In the rows, zero is written as 128.
Each path below is one point turned by a fixed rotation once a step. After each direction that follows a path, write how fast that rotation turns it, in degrees per step (0 if it stays still).
Each turn is a multiple of 5 degrees from 10 to 175, or 0.
Each row of a path follows its step; steps can be skipped.
path 1
step 0: [134 130 138 127 123 132 127 129 133 137 122 129 142 128 133 140 132 119
 119 120 130 131 128 125 119 136 121 128 135 128 132 128]
step 1: [124 131 121 125 130 122 128 119 127 138 134 131 122 116 136 122 124 122
 116 131 129 136 120 127 129 132 126 119 125 128 123 138]
step 2: [135 140 134 122 125 122 137 132 125 130 142 127 128 128 127 130 136 140
 137 120 129 132 130 125 124 124 130 129 128 128 119 137]
step 3: [121 134 132 136 130 115 121 129 132 128 120 125 115 135 120 132 133 129
 134 128 119 124 123 128 130 137 129 128 128 119 131 136]
step 4: [127 128 134 131 131 136 133 127 132 133 136 118 126 143 125 121 122 123
 133 130 124 126 128 134 139 126 126 131 115 132 127 120]
step 5: [128 111 133 124 131 129 137 131 125 113 123 130 132 131 124 127 126 127
 131 138 126 130 129 119 119 135 133 131 119 125 129 128]
step 6: [131 120 115 130 128 127 125 130 133 128 127 130 128 119 120 129 117 131
 130 133 124 129 137 130 128 110 126 123 128 120 132 119]
step 7: [131 121 127 120 131 134 119 137 111 133 122 130 131 128 127 133 126 130
 124 123 132 116 132 130 129 129 133 131 136 137 122 124]
step 8: [125 124 126 136 110 132 125 122 131 127 129 131 129 121 140 133 125 128
 125 127 132 128 115 130 129 134 129 130 140 124 132 121]
step 9: [127 136 121 122 133 127 130 122 126 123 136 125 131 120 137 126 136 121
 124 125 119 136 132 130 131 129 124 129 137 145 133 129]
Directions:
[129 132 130 124 126 132 130 127 127 128 131 126 128 129 125 131 129 129
 125 128 126 130 132 130 130 125 128 129 128 129 129 126]	155
[129 132 126 128 126 123 129 130 126 127 126 129 128 127 126 125 127 132
 127 129 127 127 130 125 126 125 128 127 128 129 127 127]	90
path 2
step 0: [134 120 123 124 128 124 124 122 129 126 135 130 139 125 126 115 126 125
 129 126 127 125 137 127 127 127 129 124 128 134 139 128]
step 1: [130 121 127 117 125 127 130 134 118 125 129 131 133 118 130 124 124 125
 126 121 125 125 132 123 134 127 130 124 126 131 140 128]
step 2: [130 132 124 122 118 123 131 136 114 127 129 139 130 125 130 130 119 125
 129 125 122 120 125 127 128 126 123 128 126 129 130 131]
step 3: [132 133 124 125 123 125 134 123 117 131 128 133 129 134 131 131 124 123
 132 128 126 122 122 124 131 134 127 139 134 129 127 141]
step 4: [137 132 132 120 130 126 126 121 126 133 134 131 121 129 125 134 134 127
 130 125 126 121 125 119 127 128 133 133 134 132 124 139]
step 5: [132 127 124 123 132 124 118 122 133 132 139 123 127 125 127 132 127 128
 127 125 122 116 129 131 121 127 138 126 134 130 124 133]
step 6: [120 118 127 119 130 129 124 128 129 131 136 124 131 123 135 134 119 128
 120 123 129 127 131 127 127 130 139 124 133 129 121 129]
step 7: [119 123 127 125 123 129 131 133 129 130 135 142 128 128 134 131 121 129
 122 126 130 132 129 130 122 124 130 122 128 135 117 130]
step 8: [125 123 120 132 131 132 137 129 133 128 135 143 131 135 138 125 125 129
 128 127 129 131 126 133 124 130 128 133 127 133 128 137]
step 9: [133 125 124 123 140 132 136 133 135 126 133 139 123 131 127 125 131 132
 129 122 126 130 127 124 133 128 132 135 122 127 130 135]
Directions:
[129 128 129 130 127 129 129 125 127 131 131 131 129 131 129 130 130 123
 129 131 129 131 131 127 129 127 127 128 130 128 128 127]	85
path 3
step 0: [125 123 128 125 128 137 138 129 111 123 131 125 136 143 127 131 123 120
 123 121 127 131 132 134 123 134 123 125 131 131 132 127]
step 1: [132 119 123 139 120 112 126 127 120 125 118 128 134 127 133 132 120 126
 129 130 127 131 130 125 124 130 116 124 126 128 121 139]
step 2: [137 130 131 125 125 135 131 127 116 141 126 137 124 127 123 139 129 130
 129 130 119 136 125 128 126 122 120 116 128 121 132 131]
step 3: [126 125 133 125 127 129 132 139 118 125 135 129 130 139 130 136 123 116
 121 135 126 122 132 133 115 136 125 119 126 134 127 126]
step 4: [127 120 123 137 125 121 121 122 115 132 126 127 133 120 129 140 119 130
 125 133 123 125 131 122 130 130 131 122 131 135 123 142]
step 5: [129 127 125 114 121 140 133 135 119 135 136 133 129 125 130 136 127 135
 126 129 117 135 126 124 125 122 121 125 126 123 120 132]
step 6: [127 121 131 133 125 127 122 138 122 127 135 133 129 136 132 128 130 124
 122 125 123 118 130 128 121 129 127 114 119 139 117 121]
step 7: [126 121 121 129 124 132 121 119 110 132 126 128 138 132 126 135 121 136
 129 122 126 128 135 128 138 129 134 124 128 136 129 134]
step 8: [133 128 124 115 119 128 130 136 116 125 127 135 138 132 137 126 127 130
 128 126 126 134 130 124 125 126 120 130 123 118 114 130]
step 9: [136 124 133 135 131 126 115 131 120 138 121 139 131 132 128 125 132 127
 127 123 125 124 131 127 120 128 128 111 123 129 124 123]
Directions:
[125 127 126 126 127 125 131 127 128 129 124 127 131 126 128 127 127 127
 127 130 126 129 129 130 132 126 128 130 130 129 125 132]	110
[127 125 129 131 129 128 125 128 131 130 125 126 130 127 129 130 130 130
 128 130 129 128 132 125 127 128 126 127 125 130 130 128]	135
path 4
step 0: [129 130 124 129 131 130 131 131 129 136 129 134 129 124 123 121 123 127
 134 123 134 125 127 134 115 128 123 134 124 133 118 133]
step 1: [134 118 123 127 129 137 130 123 128 121 135 129 134 127 128 128 128 128
 119 126 121 134 133 126 133 124 123 123 132 132 131 128]
step 2: [117 129 130 130 131 130 136 138 123 122 123 123 120 125 127 127 130 122
 129 127 119 125 126 127 125 129 132 127 127 116 128 123]
step 3: [133 133 131 130 126 130 127 125 120 136 131 127 127 132 128 131 134 138
 134 135 129 136 123 122 134 128 134 126 130 132 121 135]
step 4: [126 130 126 128 124 122 121 127 125 130 133 137 124 131 133 130 121 124
 129 125 131 117 128 135 132 127 122 117 125 127 131 124]
step 5: [133 128 125 116 129 130 128 128 139 127 129 119 128 133 129 133 137 128
 128 121 133 129 131 122 122 133 125 132 122 128 126 124]
step 6: [130 129 130 132 135 135 130 128 135 127 126 132 138 119 122 123 122 126
 136 135 128 124 120 133 129 121 126 131 129 128 126 123]
step 7: [131 129 129 126 121 125 125 116 124 121 130 122 123 128 123 126 123 129
 123 128 114 135 132 128 123 126 127 127 135 125 130 133]
step 8: [124 132 133 136 126 132 129 137 127 136 115 130 126 128 133 127 133 124
 124 118 131 131 124 129 133 131 128 125 133 121 127 128]
step 9: [129 132 128 131 130 121 121 132 131 120 136 130 129 129 126 134 129 128
 130 132 136 133 128 122 127 127 139 119 128 138 124 131]
Directions:
[125 129 128 126 128 126 129 127 128 125 126 126 124 131 128 128 130 126
 129 129 128 129 130 132 124 127 127 128 126 128 129 131]	140
[131 126 129 130 126 131 125 125 125 127 127 129 127 127 131 129 128 130
 127 127 127 124 129 127 124 127 125 126 129 128 131 130]	115
[128 126 127 131 128 126 131 129 128 129 125 129 129 127 130 129 126 123
 132 127 126 124 125 130 129 129 127 127 128 128 128 129]	170
path 5
step 0: [139 127 127 127 123 125 131 121 127 123 133 118 118 128 129 129 129 124
 122 131 130 129 128 112 127 130 132 128 127 125 121 132]
step 1: [126 128 124 133 130 127 128 120 115 129 130 136 129 124 130 139 132 124
 131 121 130 128 134 121 135 137 131 119 127 128 126 132]
step 2: [134 128 129 140 123 127 137 128 138 128 133 129 129 130 129 124 127 125
 127 120 135 134 128 117 126 132 127 125 118 125 130 132]
step 3: [133 123 124 132 133 126 134 127 120 125 136 131 123 126 129 133 122 120
 136 134 126 128 126 113 129 126 127 128 133 136 125 130]
step 4: [122 118 135 139 126 122 131 123 126 129 122 131 131 130 132 129 124 128
 136 124 128 129 122 122 135 133 132 118 123 121 126 127]
step 5: [131 124 133 138 128 124 128 132 129 126 142 123 126 131 122 132 127 127
 129 130 127 140 126 121 120 126 132 125 118 135 125 125]
step 6: [133 128 128 139 133 116 130 121 121 119 123 133 121 135 124 129 127 129
 131 134 124 129 128 125 136 131 130 126 131 131 120 130]
step 7: [129 128 130 128 121 117 128 130 122 131 129 127 132 132 129 123 137 128
 130 118 128 133 123 120 133 131 137 121 119 131 125 123]
step 8: [133 131 129 131 136 123 130 131 126 117 134 136 124 133 126 134 129 134
 128 124 135 138 123 122 126 132 121 126 127 137 128 124]
step 9: [128 123 124 129 121 120 133 130 127 118 126 129 123 132 125 119 120 129
 131 119 122 123 126 122 137 128 128 120 132 133 126 130]
Directions:
[131 130 132 128 127 128 127 129 134 127 131 128 129 128 131 129 129 128
 130 127 131 132 129 130 125 127 129 129 129 128 127 126]	130
path 6
step 0: [123 124 126 130 132 132 126 130 126 126 133 122 132 125 119 125 122 134
 126 127 123 132 126 129 141 135 120 138 126 137 123 128]
step 1: [126 133 120 118 131 126 120 126 121 128 127 128 139 127 127 126 123 117
 137 118 131 131 133 131 129 128 125 121 122 133 129 129]
step 2: [136 134 116 126 126 123 135 130 125 129 127 135 135 126 131 133 126 130
 122 128 128 130 115 130 137 132 134 131 124 130 124 123]
step 3: [138 131 129 119 129 129 122 133 125 141 128 131 125 126 119 122 133 120
 127 129 121 126 124 133 132 121 127 128 137 131 130 125]
step 4: [134 120 129 126 128 143 130 135 128 131 131 123 132 121 134 138 120 123
 127 127 123 129 130 128 127 131 132 139 130 134 131 125]
step 5: [136 124 122 129 135 130 127 122 139 135 126 121 133 131 124 122 128 119
 131 124 138 132 128 123 123 130 123 127 125 131 131 118]
step 6: [134 134 123 139 138 126 127 120 126 132 129 133 130 115 133 131 131 125
 126 126 128 125 128 122 124 124 142 130 126 131 128 128]
step 7: [129 128 137 135 128 133 129 128 126 128 125 137 129 127 116 130 126 123
 124 128 134 115 120 127 126 123 126 128 135 125 126 117]
step 8: [123 124 135 134 135 132 124 133 125 128 130 137 118 129 129 129 121 129
 129 130 124 137 132 122 125 126 130 129 127 143 132 120]
step 9: [130 122 127 136 132 128 127 121 125 121 130 128 135 138 132 121 117 120
 131 135 132 126 128 133 121 132 123 129 129 134 118 129]
Directions:
[128 131 127 131 126 130 131 127 128 127 128 130 131 129 129 132 127 128
 128 131 128 127 127 130 127 131 128 133 128 128 128 131]	155
[129 128 127 128 128 127 129 130 129 130 127 131 125 124 125 129 130 128
 127 130 127 124 124 130 126 129 129 125 126 127 126 130]	90
path 7
step 0: [116 132 128 129 139 123 125 132 127 127 127 130 131 129 134 137 125 133
 125 125 129 126 131 126 131 132 139 119 124 118 129 122]
step 1: [125 134 132 118 134 123 129 130 121 124 124 124 130 129 133 127 129 133
 119 129 126 137 131 136 126 140 136 120 125 130 125 127]
step 2: [138 133 124 124 130 123 140 131 122 125 122 125 132 127 133 131 128 129
 126 137 131 136 133 140 133 126 133 130 123 132 132 129]
step 3: [131 138 115 133 135 127 135 128 126 127 127 130 132 130 133 139 125 127
 131 135 130 121 129 130 138 125 132 122 125 125 131 133]
step 4: [119 137 117 122 136 130 130 130 120 128 127 127 127 130 129 133 127 120
 124 124 132 122 127 127 128 136 130 113 127 123 126 130]
step 5: [126 128 123 112 130 131 133 137 126 128 128 129 126 132 132 122 129 118
 126 126 132 135 132 139 131 133 131 123 124 128 122 125]
step 6: [131 132 121 123 129 128 134 127 131 128 131 132 128 126 136 118 131 123
 134 136 125 133 126 138 140 121 138 128 125 127 127 129]
step 7: [121 138 122 126 134 127 132 124 128 131 128 127 126 121 128 128 135 125
 130 133 128 121 127 123 132 116 140 122 124 120 129 133]
step 8: [120 137 129 114 129 131 123 133 128 129 127 127 124 130 126 129 130 128
 121 126 134 118 137 123 128 129 138 123 120 127 126 130]
step 9: [125 136 130 116 124 130 128 134 128 123 134 131 125 129 127 121 122 129
 127 127 130 126 130 141 130 132 137 130 118 132 135 124]
Directions:
[128 130 130 129 131 129 127 127 125 131 128 132 128 130 126 126 129 129
 123 126 129 127 129 126 128 128 127 126 127 127 125 125]	95
[127 124 129 128 129 129 130 130 126 127 131 131 127 131 126 126 130 129
 127 130 126 132 128 131 127 131 129 130 126 128 128 132]	90
[124 129 131 130 130 130 125 130 128 127 131 128 127 130 129 128 127 125
 130 127 133 128 130 127 128 131 128 127 129 129 131 128]	85
path 8
step 0: [128 118 140 119 119 126 127 130 125 132 126 128 125 122 132 123 130 132
 120 126 121 119 130 123 134 125 134 132 135 128 125 133]
step 1: [133 127 137 129 126 121 130 138 131 130 121 128 126 127 135 133 128 133
 125 125 128 115 121 137 141 122 128 130 131 130 123 128]
step 2: [124 131 132 132 131 117 130 133 122 130 120 130 124 130 137 127 133 124
 116 129 122 121 133 131 136 124 124 124 121 128 129 137]
step 3: [133 129 123 129 131 118 133 134 128 127 127 128 129 134 138 118 135 137
 123 124 117 133 129 131 133 124 127 133 127 125 120 135]
step 4: [119 132 125 124 123 124 133 138 136 132 126 137 130 129 138 117 124 133
 124 122 122 123 128 131 127 132 134 128 125 122 124 131]
step 5: [115 129 139 123 129 121 136 130 133 132 127 120 129 122 131 120 128 136
 123 123 121 125 120 124 128 124 127 129 133 124 129 131]
step 6: [129 134 132 125 128 128 137 136 135 124 131 126 131 126 131 123 135 131
 122 133 126 111 121 132 130 124 122 135 133 127 134 134]
step 7: [133 137 128 124 125 124 136 126 124 131 124 129 126 125 135 133 128 130
 112 125 124 120 129 125 125 121 130 138 128 124 133 136]
step 8: [139 121 126 123 129 121 134 126 129 132 132 131 122 125 131 128 130 134
 119 120 118 121 127 131 135 127 127 133 122 116 128 127]
step 9: [125 129 129 131 132 115 136 128 134 126 123 143 126 128 134 126 120 132
 122 122 128 125 125 135 130 125 123 127 127 119 131 124]
Directions:
[128 128 124 127 131 124 128 129 128 128 127 130 129 128 125 123 126 128
 126 128 129 131 127 128 129 128 129 126 125 128 126 127]	60
path 9
step 0: [131 135 132 139 132 122 130 131 128 133 132 137 128 129 132 136 129 113
 128 128 131 130 123 130 124 122 128 125 122 124 134 125]
step 1: [126 133 134 125 124 131 128 129 129 122 118 120 124 128 119 129 137 131
 133 125 133 124 137 132 116 126 134 129 120 130 126 123]
step 2: [126 133 138 134 132 128 124 123 125 131 126 127 130 131 132 125 133 119
 128 123 130 137 128 121 121 128 120 130 137 126 132 141]
step 3: [118 128 132 129 125 132 133 132 133 122 125 135 119 118 124 123 130 131
 122 123 133 129 126 119 128 123 131 119 119 129 126 123]
step 4: [126 133 124 133 127 132 126 122 118 127 128 126 128 122 134 132 133 127
 129 132 121 133 146 125 126 131 125 125 133 138 128 131]
step 5: [121 129 125 137 130 122 130 136 136 129 125 128 136 125 128 134 130 115
 131 123 130 129 125 124 136 129 129 119 118 126 123 133]
step 6: [127 119 133 132 131 131 127 132 126 127 119 131 126 133 133 120 128 130
 137 132 126 125 145 131 123 123 131 129 121 134 127 125]
step 7: [133 130 134 138 129 132 134 124 130 134 132 132 124 133 126 137 126 117
 139 117 128 132 128 121 128 134 125 130 128 126 131 132]
step 8: [129 136 137 127 134 123 131 136 121 119 125 133 123 125 128 124 133 127
 129 129 137 122 128 123 123 127 136 130 120 131 123 119]
step 9: [135 134 130 132 130 136 124 113 126 129 121 128 131 132 124 130 133 121
 125 123 134 133 137 131 125 125 131 122 136 134 129 131]
Directions:
[129 131 126 128 129 130 129 127 129 129 128 129 132 131 130 131 129 130
 130 126 126 126 126 124 127 125 126 128 130 128 128 130]	145
[127 126 128 127 128 127 131 126 126 131 127 125 126 127 128 131 130 125
 131 127 127 130 126 129 128 131 126 129 132 129 127 131]	140
[124 127 125 128 125 130 126 127 126 126 129 124 129 126 129 125 130 127
 125 126 127 130 126 126 126 127 125 127 127 128 128 127]	45
path 10
step 0: [124 126 120 126 122 128 129 122 124 128 125 136 122 132 129 134 134 125
 124 117 126 121 129 127 133 132 129 123 129 126 134 117]
step 1: [140 131 129 124 131 122 127 119 131 131 130 125 132 130 128 127 124 134
 125 126 121 124 136 114 129 123 125 125 130 129 132 132]
step 2: [126 128 128 130 128 125 134 125 117 128 124 119 118 127 137 133 130 136
 128 121 127 125 131 134 126 125 128 127 126 119 125 132]
step 3: [126 118 130 121 134 132 129 125 133 129 127 131 128 132 134 134 130 122
 135 128 113 131 129 126 124 118 128 128 131 131 123 129]
step 4: [129 122 124 126 130 120 127 127 120 133 117 133 133 127 130 119 123 131
 128 123 134 129 127 131 132 126 135 126 133 131 117 131]
step 5: [126 123 119 130 126 119 131 130 129 126 138 137 132 128 131 135 129 127
 133 128 129 124 134 134 123 124 136 126 132 128 138 127]
step 6: [138 134 122 130 124 126 119 125 123 130 125 136 127 119 131 124 134 129
 134 128 119 128 130 121 135 128 130 128 125 123 126 126]
step 7: [125 126 130 136 121 122 135 124 122 132 133 122 121 126 127 127 115 127
 130 137 123 128 131 123 123 124 130 129 133 122 127 131]
step 8: [129 121 135 125 125 133 124 133 127 137 130 129 119 120 136 133 134 126
 124 127 122 123 130 133 125 132 132 125 128 132 120 123]
step 9: [131 116 128 130 122 123 127 123 127 133 126 122 134 130 125 131 125 116
 128 126 132 135 129 119 134 124 130 122 126 136 125 125]
Directions:
[130 130 127 130 126 127 131 127 129 127 127 127 126 128 128 122 128 127
 126 129 130 128 129 129 126 125 126 126 131 131 127 131]	130
path 11
step 0: [128 137 120 129 128 135 121 124 119 120 134 122 126 142 131 128 130 123
 127 125 126 137 129 123 132 127 134 122 125 128 130 135]
step 1: [125 132 129 134 132 130 126 123 116 124 131 127 121 136 126 135 137 130
 125 121 119 132 132 125 133 124 137 124 135 122 135 131]
step 2: [125 124 128 131 130 118 123 122 122 131 131 130 129 126 127 132 140 130
 125 130 123 125 137 122 140 125 136 120 132 119 133 127]
step 3: [124 127 128 124 127 117 120 130 124 128 132 123 136 134 131 130 135 133
 134 134 131 122 131 127 141 126 132 118 120 122 129 125]
step 4: [124 134 128 122 126 122 126 135 124 124 133 129 127 142 132 133 128 135
 137 128 132 132 130 137 132 121 131 119 123 121 125 126]
step 5: [126 133 123 121 135 126 127 126 125 127 134 140 121 134 128 133 124 129
 128 128 130 140 135 138 130 125 133 118 129 121 124 134]
step 6: [121 134 126 123 141 131 123 117 124 126 135 133 127 127 130 135 125 130
 126 130 129 130 131 127 135 129 136 120 127 131 126 141]
step 7: [118 138 130 125 132 131 128 121 124 126 130 128 128 127 135 136 129 142
 127 126 127 119 129 120 134 123 138 125 128 132 131 131]
step 8: [124 138 122 125 123 129 130 127 129 131 125 130 127 124 138 130 137 142
 126 124 131 127 137 124 136 119 134 125 126 121 129 122]
step 9: [130 134 119 126 126 133 123 127 127 133 129 127 130 127 135 123 137 132
 131 125 133 137 130 131 142 124 130 125 119 116 128 131]
Directions:
[128 128 129 128 126 129 127 128 129 128 131 124 127 127 126 125 131 129
 128 125 128 131 129 126 132 129 128 130 130 127 132 126]	45
path 12
step 0: [124 126 134 132 124 131 121 138 134 132 135 132 120 131 124 130 132 132
 135 128 117 120 125 120 121 117 131 130 127 125 127 126]
step 1: [122 129 131 124 132 124 136 128 139 132 137 123 132 124 138 124 127 120
 125 133 133 133 134 126 128 123 131 130 140 121 133 126]
step 2: [132 122 130 133 130 134 132 134 126 122 135 121 130 125 125 127 131 127
 129 117 120 138 122 123 127 128 125 135 120 129 140 133]
step 3: [129 122 128 135 116 129 118 130 136 134 135 127 128 128 132 129 138 121
 123 127 131 120 129 129 119 134 128 132 128 119 127 122]
step 4: [120 127 135 135 130 131 138 132 132 124 127 127 125 135 129 129 124 120
 137 131 119 131 135 125 131 132 141 131 132 122 131 136]
step 5: [126 126 127 127 131 120 124 134 133 123 131 118 129 127 120 132 135 131
 125 127 129 133 126 118 120 113 126 132 124 119 128 129]
step 6: [131 125 131 130 126 134 134 127 126 143 132 121 130 134 134 127 129 121
 113 130 133 130 129 126 132 132 127 135 131 122 135 133]
step 7: [124 122 136 130 121 126 123 140 126 117 138 133 123 131 127 133 129 124
 125 123 118 128 125 128 132 130 136 134 120 130 126 132]
step 8: [120 126 120 126 130 124 130 135 135 141 132 126 128 125 127 128 139 124
 131 136 132 128 134 122 119 129 136 131 127 122 120 128]
step 9: [134 133 132 130 134 136 139 132 127 124 132 123 123 133 132 120 125 123
 125 129 119 126 127 116 130 119 130 138 130 127 130 132]
Directions:
[125 129 126 130 127 130 131 127 129 132 126 128 130 129 129 126 127 131
 128 128 131 131 129 128 129 131 131 129 128 130 130 129]	155
[127 131 125 129 128 127 128 129 124 128 127 132 132 130 130 127 127 129
 128 128 126 130 125 127 129 129 125 125 129 124 126 126]	0
[127 127 126 126 130 128 128 127 130 131 126 130 131 129 129 127 130 125
 124 130 127 124 130 131 125 127 128 126 128 127 129 128]	145
